name the system of each run
K_540, trace 1 (11 x 20)
[[-18  31  -7   7   8  -4  -7   8  -7   0 -22  26   5 -15 -19   1  16  -9
    4  -8]
 [-16  24 -12  -8   0   7 -19   7   0  -1   5   4   0   0   4  10  -2 -26
    4 -37]
 [  8  12 -13   1  14  -2 -12  -5  -4 -10 -11  23  -7  33  -1  18   4  -2
   -9 -20]
 [  6  18 -14  11  -3 -23  -7  17  -2 -16  16  18   3   7  20   7   4  -5
   -1  -4]
 [ -7  -5   6   1   0  -2   1  19  -7   2   3  16  -7  25  20  -8  27  -7
   20 -10]
 [ -3   9  12  -4  32   1 -17   6  -6  12   2  18  -5   6  10 -12  -9 -22
   12  18]
 [ 21 -12   9 -15   5  11 -13   5  12   6  14   2   9  16  22  10 -21 -22
    1 -16]
 [ 29 -10  -5  -7  13  -1   6  -2  -4 -16   5   2  -9  27  10   9   3  10
  -13  20]
 [ 14 -13   7  13 -18 -13   4  14  -8   0  13   2  -5 -14  26 -10  -1   8
   13  15]
 [-12 -22  21  -9  -6  11  12  -6  -8  20   6   7  -3   8  -2 -22  14 -13
   15  13]
 [ -1   7  11  -9  16   8  -9 -11  12  25  -3 -11   2  -2   3  -5 -42  -8
   -2  22]]
K_446, trace 2 (11 x 20)
[[ -2  51 -17   4   7  16  -8 -10 -18  -1 -16  24 -13  -6 -28  17  24  -7
   13 -18]
 [-28  28 -13   7   0 -22 -27  -4 -12 -13  21  -1 -22  13  22  -2 -20 -30
  -12 -14]
 [ -3   8 -31  12   3 -18  -2  16  13   5   4  28   8  35  10   8  12  28
   10 -34]
 [-13  47  15  19   3 -14   3  30  11  -6  -7  -4   7   7  17 -11  23 -10
   16  27]
 [  1 -22  13  -7   7  16 -32  37  -9 -16   1  15  -8 -10  25 -16   8 -16
   29 -22]
 [ 27  25  -8  -9  43  15 -11 -10 -14   8  14  25 -13  14  -5   7   0  -3
   15  25]
 [ 19  -3   3  22   3 -27 -16  -5   3   5  31 -16 -11   9  46   9 -30  -9
  -13  -2]
 [ 17 -29  -9   4   0 -14  29  11   8  -3  10  14  11  38   9  -5  31  37
    1   7]
 [ -4  11  28   6 -10   1  13  23   3  21 -15 -12   2 -32  17 -23  -2  -1
   23  45]
 [ 26 -46  32 -21  -2  31 -17   0  -9  -3   0  27   7  -4  -3  -3  -6 -34
   10 -15]
 [ 26  18 -23 -30  30  18   2 -25   6   8  17 -12  -5  10 -12  12 -39  10
  -16  35]]
K_540, trace 3 (11 x 20)
[[-14   1   1  15  -2 -16 -10  -4  -2 -15  19   4 -17  44  14 -15   0   4
    2   7]
 [  2   0  11  14   8 -11  -7  19  22  14  10  19  24  19  10 -15  -7   9
   23   8]
 [  4   2  21 -10  23  18  -7  16  16  -6  12 -15  16  11   8  -9  16 -20
    7  13]
 [ 22 -21   6  -2  27  18 -26   3  -1  -8   0 -12 -12  -8  11  -3 -14   7
    6  -3]
 [ 29 -27   4  10   1  -1   0 -23 -14  -5  30   7  -1  -3  -3   4   4   1
   -8  -1]
 [-11 -17  -3  13  -8 -25  12 -12  -3  10  19 -16 -10  12  19 -12  -5  11
  -12  13]
 [ -5 -20  11   0  -1 -10  19  11  17  28 -14  10  25  -2  -2 -12  -1  12
    2  13]
 [ -2   9   7 -23  15  19   9  11  10   9  -5 -24  14 -24  -2  -2   2 -15
   -5  18]
 [ 20 -16   1  -9  -2  24  -8  -7  -7  -2 -23 -14 -14 -25  -3  12 -12   6
   -6 -18]
 [ 13  -6 -16   2 -15  -4   9 -31 -23 -10  15  10 -11 -12 -21  10   0   6
  -19   1]
 [-20   6 -10  17 -34 -26  17  -9  -1  14   4  -7  -7   6  12  -2  -8  12
   -5  -6]]
K_792, trace 4 (11 x 20)
[[ 10   7  -9   3   0   8  17  -1  -5  22  14   2  -5  -1   3  -4  23  19
   25   9]
 [ -3 -12  31  21   7  -7 -17 -12  -9   4  -3   5  -5   2   7 -10  -9 -24
   -4   3]
 [ -6  -6 -25 -33   9   7  -6   3   7   5  13  14   9   3  -4  -4 -29   1
   -2  -3]
 [ 18  14   1   8   9   2  13  -6  18   8 -12 -30   9   5   4  23  10   8
  -16  -5]
 [ -3 -24   2   3 -22 -12   5  13 -18 -28 -12   9  -5 -21  -1  -8  18   4
  -12  -1]
 [  0   9  -4   1  -4  14   5  -7 -12  33  18  14 -12  -1   3 -10   4   4
   38   4]
 [ -3   4  24  11  13  -4 -19 -22   6   9  -5   3   4  13  -1   1 -28 -31
  -16   0]
 [ -9   2 -34 -32  -4  -2   6  15  19 -11   3  -4  16   2  -2   6 -21   9
  -21  -8]
 [ 20  13   6  15 -10   6  24   5   8   1 -20 -22   5  -3   4  17  37  17
    0  -4]
 [ -9 -16  16  16 -19  -6  -9   4 -31 -19   1  19 -19 -24   0 -23  14 -11
   11  11]
 [ -7  10  -6  -7   7  15 -16 -16  -1  38  26  20  -6  18   0  -9 -27  -9
   33  -9]]
K_30, trace 5 (11 x 20)
[[ -5   1   3  11 -34  -3  14  -7   2  -3  11   5   8  10  -9  -5  12   3
    7  -7]
 [-19  -1   2  -3  -1   7  -7   4  15   9   1  -1   5  13  -4 -23 -15  10
   17   3]
 [ 16  -5  13  13   5  13  -9  -2  18  -3   0  -4  23   0 -14   1   4   5
    3 -12]
 [ -4   0  -8  -2   3   6  -2  -2   5 -19  15 -29  -6   6   3  -6   7   9
   -8   1]
 [ -2  -7 -11  18   5  -2  -8  -8 -13   6   2   4 -16 -16   0  -7  12  20
    9 -16]
 [-16  -7  -2   3  -3 -12  10  -5  -4   1  20  12  12  -4 -13 -13  15  -9
   -5   5]
 [-17  -9   2  -4  17  -4  -9   6  14  21  -5  -2  12  -1   5  -9 -17  -4
   -3  -8]
 [ 22  -9   4  -4  19   5   3   5   9 -11 -14  -2  17  -3 -10  12  13   2
  -19  -1]
 [ -2   7 -12  -8   2  -1   0  11  -9  -9   9 -25 -16 -21  19  -1   3   0
   -5   6]
 [ -2  -6   2   9  -1  -1  -1 -16 -29  11 -10  19 -19 -14  -6   1  13  -6
    2  -9]
 [-13   3  -5 -10  -1 -16   5  -5   1   7  20  19  14   2  -6  -8 -20 -17
  -12  20]]
K_422, trace 6 (11 x 20)
[[ -1 -24  -9   5   5  -7  -4  13   2 -11   3 -18  -7  -5  18  -8   6  25
   -6  -9]
 [ 12 -18   3   7  21   0   9  -2 -10  18   1  16  -2  -3  -1  -7  23  14
    9  10]
 [-14 -12   9   1  15 -11  -7   3  -8  17   9  -3  -1 -26  12 -12  -7 -19
   -7   6]
 [  8 -20 -12 -16   5   2   7 -11   1  22 -10   2   2  -4   3  18 -11   2
  -19 -22]
 [ 10  13 -13   1  -2 -17  21  -3  -2  -5  -1 -11   2 -15   1  12   6   9
  -26  21]
 [  1 -13   4  11 -30  -3   8  13 -13  -2 -18   5 -11 -21  11  -2  15   8
   10 -13]
 [-10   5   6 -14   2   5  11  -4 -17  20  -7  30  -1  -2 -16  -8   6 -16
    9  19]
 [-12  17   3  -1 -14  -5  -8  -6  11  19   1  -7  11 -14   7   6 -36 -25
   -7 -12]
 [ 15   4 -15 -18 -16  10  16  -7  12 -15 -15  -2  12  16 -16  25   3   1
  -25 -16]
 [  4  34  -8  12 -19  -1   5  10  -1 -21   0 -10 -10  -9   3  -7   7  22
   13  24]
 [ -4 -12  25  18 -20  11 -12   2 -12  -2  -7  27  -4   4  -6 -14  20 -12
   29 -21]]
K_446, trace 7 (11 x 20)
[[ 25  -1   5  16  24 -17  -1  25   8  30 -38  28  13  -6  24  18   3   9
    7 -13]
 [ 15   8  11 -22  14  -3  11  26  -5 -22  23   3  13   2  16   5  26 -40
  -13  31]
 [ 20 -19 -15 -21   6  12  -4  17 -13  21 -13  -8 -30 -12  42   9 -17  14
   12  -9]
 [ 37   1   9   7  -8 -17  22 -17 -21  -6   0  37  -1  13  -5  18  13 -10
  -16  27]
 [ -9 -10 -11 -29 -31  -6  15  13   8  16  27 -20  -4   2  40  -9 -36  -4
    5  15]
 [ 38 -15  22   6 -23  12  17  -2  11   5 -43  25  13  28  -8  17   3  16
    8  -6]
 [  0  20   6 -22 -25  13   5   8   3 -33  19 -17   5 -19  -6 -15 -18 -18
   -3  46]
 [ 23 -25   0   3 -25  33 -12 -20  -7  10  -9  -5 -23   3   4  10 -15  16
   20 -45]
 [ -1  22  -3   9  -4 -11  10 -35  -6 -20  11  16  -2  26 -37  -7  -9   4
  -21  45]
 [-19 -12  -6  13 -39  -5  -6   5  23  20  23 -30   8 -14  24 -12 -33  14
   18 -37]
 [  0   0  22   8   8  18  11  -9  11 -16 -31  21  17  45 -46  -6  39  14
    4   6]]
K_792, trace 8 (11 x 20)
[[ 18   0  -4  11  29  11 -12 -21  10   0  21 -13   4  25 -10   8   5  10
   -3 -11]
 [ -3 -28  -7  14  13 -24  -6   5   5 -21  -1  -3   2   7   4  -8   3  22
  -27  -2]
 [ 10 -22  -5  -5  14   1  16  15   3  17  12  13  14  -4   3 -10  24  19
   14   7]
 [  0 -15  24   6  31   6  -9  -8 -12  17   0  -7 -13 -10  11 -13   5 -17
    1  16]
 [  2 -22 -15 -21  16   6 -19  -1  -4  11   2  11  -1 -21   2   1 -30  -5
   -7 -20]
 [ 20   4 -19  -6  12  -2  19 -22  -1  16  -4 -10  -4   2  -4  27   3  13
  -25  -5]
 [ -5 -17   1  16 -22 -30  18   5 -10   0 -17   1  -4 -17  13   2  10  10
  -22   1]
 [ -5  -4   5 -17 -13   6  19   5 -12  28   0  28   3  -8  -2 -10   8 -11
   23  13]
 [-11  22  18  -4  10  12 -13 -13   0  24  -5 -12  -8  -6   6  -1 -26 -32
    2   8]
 [  1   4 -17 -23 -15   7  -8   1  10 -15 -12   0  12  -7  -9  19 -27 -10
  -23 -29]
 [ 10  28 -22   5 -21  -3  27  -5  -1  -9  -8 -15  -6   3  -7  19  24  23
   -8   0]]
K_898, trace 9 (11 x 20)
[[ 17  -7  -7 -11  -7  -3   8   9  11  13  -2  -8  11 -10  21  16 -19  -2
  -10 -11]
 [ 20   0   5  -1  -8   6  16  -7 -19   3 -18   8 -13  -6   0  13  18  -2
   -3  10]
 [ -8  -9  10   6 -28  -5  -4   3 -12   2  10   0  -8 -22  13 -13 -10 -14
   11  -3]
 [ -5  -3   8 -15  -5  11   5 -12   2  27  -4  21   8  19  -9   1  -8 -18
    7  -7]
 [ -2  25   3  -3 -17  -6   9  -2  14  -4  -9 -10   6   6  -1   1 -26  -3
  -13  27]
 [ 20  -1  -8  -9 -26  15   7  14  13  -7  -7  -1  13  -3   1  15   6  11
    8 -24]
 [ -4  14   0   5  -7  16   3 -11 -24  -9   7   1 -26  -2 -10 -12  23   3
   19  16]
 [-18  -9  13  17 -11   0 -27  -1  10   2  10   6   6   0   0 -19 -22  -8
   16 -22]
 [ -7  13 -12 -20  15   3   9 -15  13   5   7  14  13  38 -21   6  -6  -5
  -17   7]
 [  8  18 -10  13  -9 -13   4  18  24 -16 -12 -27   6   0  15   2 -12  31
   -9  11]
 [ 18 -18  -3  -6   4  19   1  14  -9 -21   3  11   5  -9  -8   3  45   4
   11 -23]]
K_30, trace 10 (11 x 20)
[[-20 -26  -7 -23   9  14 -14  11 -17  -6  24   2 -18  -9   5 -30   2  -4
   17   4]
 [ 13  -3  19  26  26  -4  -5 -24   0  36  12   5  12  -4  -4   3   5  -8
    1  -1]
 [ -4 -30  -2  -9  -2 -21   2   0   9 -25   5 -10  12  12   2  -2 -17  -2
  -42   4]
 [ 13 -10 -26 -15  12   5  10  15   2  28  -8  -2  -3 -17  19  11   3  29
    9 -15]
 [  0   3  23  12 -12  -9  20   6 -16  -8 -16   3   1 -22  -6  -7  34 -11
   -6  31]
 [-18 -13   5 -24  -2  15 -21  -5 -12  12  13   2 -11 -25   2 -17 -38 -27
    8   0]
 [ 26   5   4   7  18   0   9 -39   7  25 -10   6  14  15 -23  27 -10  -2
  -24  -2]
 [ -1   5 -25  -8 -26 -25   9  19  15 -31  -5 -14   4   0  15   7 -24  19
  -30   6]
 [  1   5 -13 -12 -19  21  13  16 -13  22 -26  12 -13 -18   3   8  27  12
   33 -25]
 [-17  29  29   6  -5   3  -1  -3  -8  -9   7  11   3  -8 -19 -25   4 -28
   12  50]
 [  0  -6   9  -2   2  16 -39 -22  12  11  11  -2   3   4   0   5 -53 -29
   -1 -38]]
K_422, trace 11 (11 x 20)
[[  7  13  -1  11 -17 -14  -5   6   9   1  13  -8  11 -15  17  11 -18 -10
   -6 -12]
 [  6  -8   0 -16  -8  12  14   0  -6 -14 -20   3  -8  21  -5  10  20   0
  -10  -4]
 [  1  21  -2  12  -5  -8  -5   5  -1   2   6   9  -6 -12   6 -12 -18   8
   16  27]
 [  1 -16  19   1 -16   9  -5  -3  -1   3   2  11   8   9   1   3   9 -26
    5 -28]
 [-11  17 -12 -23  11   4   2  -6   8   2   0  -5  -4  15  -4  -4 -24  -1
  -10  26]
 [ 26   0   3  24 -21  -2  -4  -2  15  -5   4  -8  14  -3   8  15  -8  10
    2 -24]
 [ -6  -7   1 -18   0  12  11   5 -10 -23   2   1  -9  15 -11 -12  30  -2
   -2  19]
 [ -3   9   5  22  -1  -1 -19  -3   1  25   4   3 -11 -12  12 -16 -28  11
   28   0]
 [  1 -22  12 -11   6   5   1 -12   4  -2  12  14  24  18 -16   5  10 -28
  -20 -18]
 [-11  20 -24 -13   7  -2   2   6  15   4   4 -33 -10   0  16  -2 -26  20
   -8  17]
 [ 39 -18  13  30 -11   3   3  -5   3 -10 -10  10  12  -3  -8  14  25  17
    3 -21]]
K_898, trace 12 (11 x 20)
[[ -9  31 -10   5   0 -19   5  -3  17   7  12   1  11  20   3   1 -20   1
   -8  17]
 [ 14   3   0  -4  -7   4   6  24  22 -17 -18  -8  15  14  11  14  15   8
   -6 -16]
 [  8   6  -7  -9  11  16  -3  11 -19 -16  15   2 -17 -14   2 -11  23   3
   19  18]
 [ -3  -7  19  26   8   8 -32 -13  -3   9  17  -4  -6  -2   7 -13 -10 -12
   19 -21]
 [ -6  -7  -7 -13  15  -9  -6 -23  -1  -4   5  22   1  36 -13   5 -20 -15
  -28   2]
 [ 13   9 -16   9  -9 -28  17  13  24   4   0 -12  12  11  23   8 -16  31
  -14  13]
 [ 21 -20  12  -5  -3  13  17  23  -3 -16 -15   1   6  -5   4   5  52   2
    3  -8]
 [-12  -9   8  -5  13  17 -16  -4 -26   8  26 -12 -28 -31   7 -31  -2 -12
   24  23]
 [  6 -13  22  12  12   7 -27 -29  13  27  -2  13  16  11 -10   6 -38 -21
   -3 -28]
 [  2  13 -25 -18  -8 -24  24 -20   2 -12  -3   1   1  27  -9  21 -23   5
  -51  23]
 [ 19  -8 -12  17 -34 -18  26  34  16   4 -18  -8  10 -12  29  10  18  44
   11 -13]]

runs to name
trace 13 (2 x 20)
[[  0   2   1 -12  14  25 -11  17   5 -10 -33  15  -2   5 -13  -7   4  13
   17   0]
 [  7  27  -2   9  19   5 -24  -3  -3   3  30  10   5 -13  -1  -1  -5 -20
   17  -1]]

K_422
trace 14 (2 x 20)
[[-30   7 -20   1   5 -25  -8  23   1 -15  -6  18  -1  22  11  -7  10   1
   -8 -14]
 [ -6  33  -8   7   5  -4  -3  30   7  11  -6  17  10  -9  12   2  16  -3
   25 -10]]

K_446
trace 15 (2 x 20)
[[-11   7   8   0 -14   3   0  11  16  10 -57  10  11   4  -3  14  -8  -3
   -6 -33]
 [ 12  31  -9 -29  10  26   1  22   8 -31   1   4  12  -2 -19   0   9  -6
    5  28]]

K_30
trace 16 (2 x 20)
[[ -5  -7   5   0 -22  -1  11 -17  -6  -6 -16   6  -4   0 -19  -4  -8   4
  -13  11]
 [-11  17 -14  -5 -23   0   9   0  13  10   5  -5   9 -11  -6  -5 -20   8
    5   5]]

K_540
trace 17 (2 x 20)
[[ -7  36 -13  -9  -7   6   0  -9   4   7  14  -1  -6  14  -2   2 -14  -8
    8   8]
 [  9   6  13  10 -22   1  -7   7  14 -15 -20   8   6  23   4   7 -10   0
    1 -14]]

K_540
trace 18 (2 x 20)
[[-18  14 -23  19  -6 -27 -14 -11  -5 -10   6   1  -9 -19  -5  -8 -29  15
  -16   3]
 [  3  -8  -2  -4 -20  -3  27  -2  18  18  10  13  31  29  -7  11  18  -1
    0 -25]]

K_792
trace 19 (2 x 20)
[[  5 -17   4  29  16 -24  -7   6   6 -14 -26  -5  13  -7   6  16  24   4
  -34 -35]
 [-17 -11 -37 -10  30 -16   4  15 -16   4  21  13   0 -28  -2  -5  29  10
   -8  -9]]

K_540
trace 20 (2 x 20)
[[ 13   3 -12   3   7  -2  -2   9  14  37  -4 -13   4 -22  26  10 -26  15
    8 -15]
 [ 24 -14  11  -7  10   4  15  -8 -12 -18 -10   5   9  -8 -16  17  32 -16
  -32   5]]

K_422
trace 21 (2 x 20)
[[  5 -11 -10   6 -13 -12   1  -1  13  -9  12  -9   1  37  24  16   3   3
  -15 -36]
 [  1   2  -9  12  20 -23   9  17  -3  -9  -8  25   2  11   0  -9  25  24
   -4  27]]

K_540
trace 22 (2 x 20)
[[  1   3  15   4 -29  11   3  10   4 -17  -7  -2   1  11   2  -5  14  -5
   13  -6]
 [ -5   6  -1 -10  -2  20 -14   2  -7 -10  -2  10 -14  -4  -9 -17 -12   2
   18  12]]

K_446
trace 23 (2 x 20)
[[  4 -30  14 -25 -26   3  23  16   1  -6 -17   1  -1  38  23   6  15 -15
  -11  -8]
 [ 24  14   8  -8   1   7   5   8   9  13 -12   8   0  -4   7  -7 -37  13
   15  52]]

K_422
trace 24 (2 x 20)
[[  6   9   0  17  -7 -16 -11  11  -3   6 -11   1 -17  20  42  16  -3  -5
    2 -28]
 [ 16  -9   9 -13  11 -12   9  13  -2 -17 -16  34   8  29   1   5   7 -10
  -17  23]]

K_422
trace 25 (2 x 20)
[[ -2 -33  20   1  -2  13 -12  10  -5   3 -17   4  -8  17  18   0  19 -15
    9 -40]
 [ 16   0   1 -11  36   5   1   2  -1  -7  30   7   1  16  -2 -16   9   4
    4  46]]

K_30
trace 26 (2 x 20)
[[ -9   2   4  -2 -12  12  -1 -10  -2   3   3  18   9  -8 -28 -12  -1  -4
   13   1]
 [-19  17  -5  -1 -12   5   0 -13  14   6   7 -17   5   8 -10  -6 -18  -1
   -2  -3]]

K_898
trace 27 (2 x 20)
[[ 17 -28 -16 -10  -5   4  -5  -3  14  -6  19   3  14   4  -3   0 -23  20
   -5 -13]
 [  4   3  -5  10  -9  -3  28   2  10  16  -3 -21   4   4   9   3  24  25
    1   0]]

K_30
trace 28 (2 x 20)
[[ 17   6  15  20  -6  -9  -7   8  -3  -3 -17  11  -6   7  19   6  -3  -2
    4   0]
 [  8  -9   2 -21 -17  10   3   3  -8 -10  18  13  -2  17   6  -2   1 -16
    6   4]]

K_30
trace 29 (2 x 20)
[[-28 -21  20  14  10 -23 -10 -16  17   8  -1 -10  24   9  -7  -7 -15 -24
  -38 -17]
 [  4  -2 -37 -40  22 -11  23  12  14  16 -16   5  14   0   2  16 -19  20
  -31  14]]

K_898
trace 30 (2 x 20)
[[ 12 -32  -6  14  26 -14 -15   5  -7  -8  29  -6 -12   2  22 -18   4  24
    2   9]
 [ 26 -45  11  -1  26   2  -4  -3   2  20   9  16   6  15  10  -4  -3  12
    4  -1]]

K_792
trace 31 (2 x 20)
[[ -3 -15   1  -6  31  -8  -5  11  -8  -7 -17  25  10 -10 -12  -3  16 -11
  -19   3]
 [  2   9 -19 -12  10   2  -3   6  -5  23  21 -13  -7 -21  25  11  -7 -10
    5 -17]]

K_540
trace 32 (2 x 20)
[[-19  -5  11   5 -12 -14   3 -13   0  29  12  22   4  32   7  -7 -11 -20
    5  -5]
 [-15  22   1 -25  18   0   1  13  25   7 -17   1  22  15  -3  -2 -23 -14
  -13  20]]

K_792
trace 33 (2 x 20)
[[  6  -9   9 -16  -6  29   0 -12  10  -1 -12  -4  11   6 -23   4  -5  -5
   -1 -13]
 [  0  15 -20   0 -13   3   1 -17  -2  -8   8  -7 -10 -11 -16  -4 -20  21
   -3  15]]

K_898
trace 34 (2 x 20)
[[ 31 -23  -2 -11  11  -3  -6 -15   7 -18   3   3  -9  49  11   6 -38  15
  -24  22]
 [ 34 -19   6  12 -22 -10  10  11   8 -13  40 -15   2  14  36  -4  -1  16
    9  18]]

K_422
trace 35 (2 x 20)
[[-20 -11 -19  -7  -9   0   5   0  11   5  16 -11   4 -15 -11 -25 -19  29
    7  10]
 [ -1  -4   6   9   9  13   7 -13  17   9 -15  -6  25   1 -30   2  17  14
   -4 -15]]

K_898
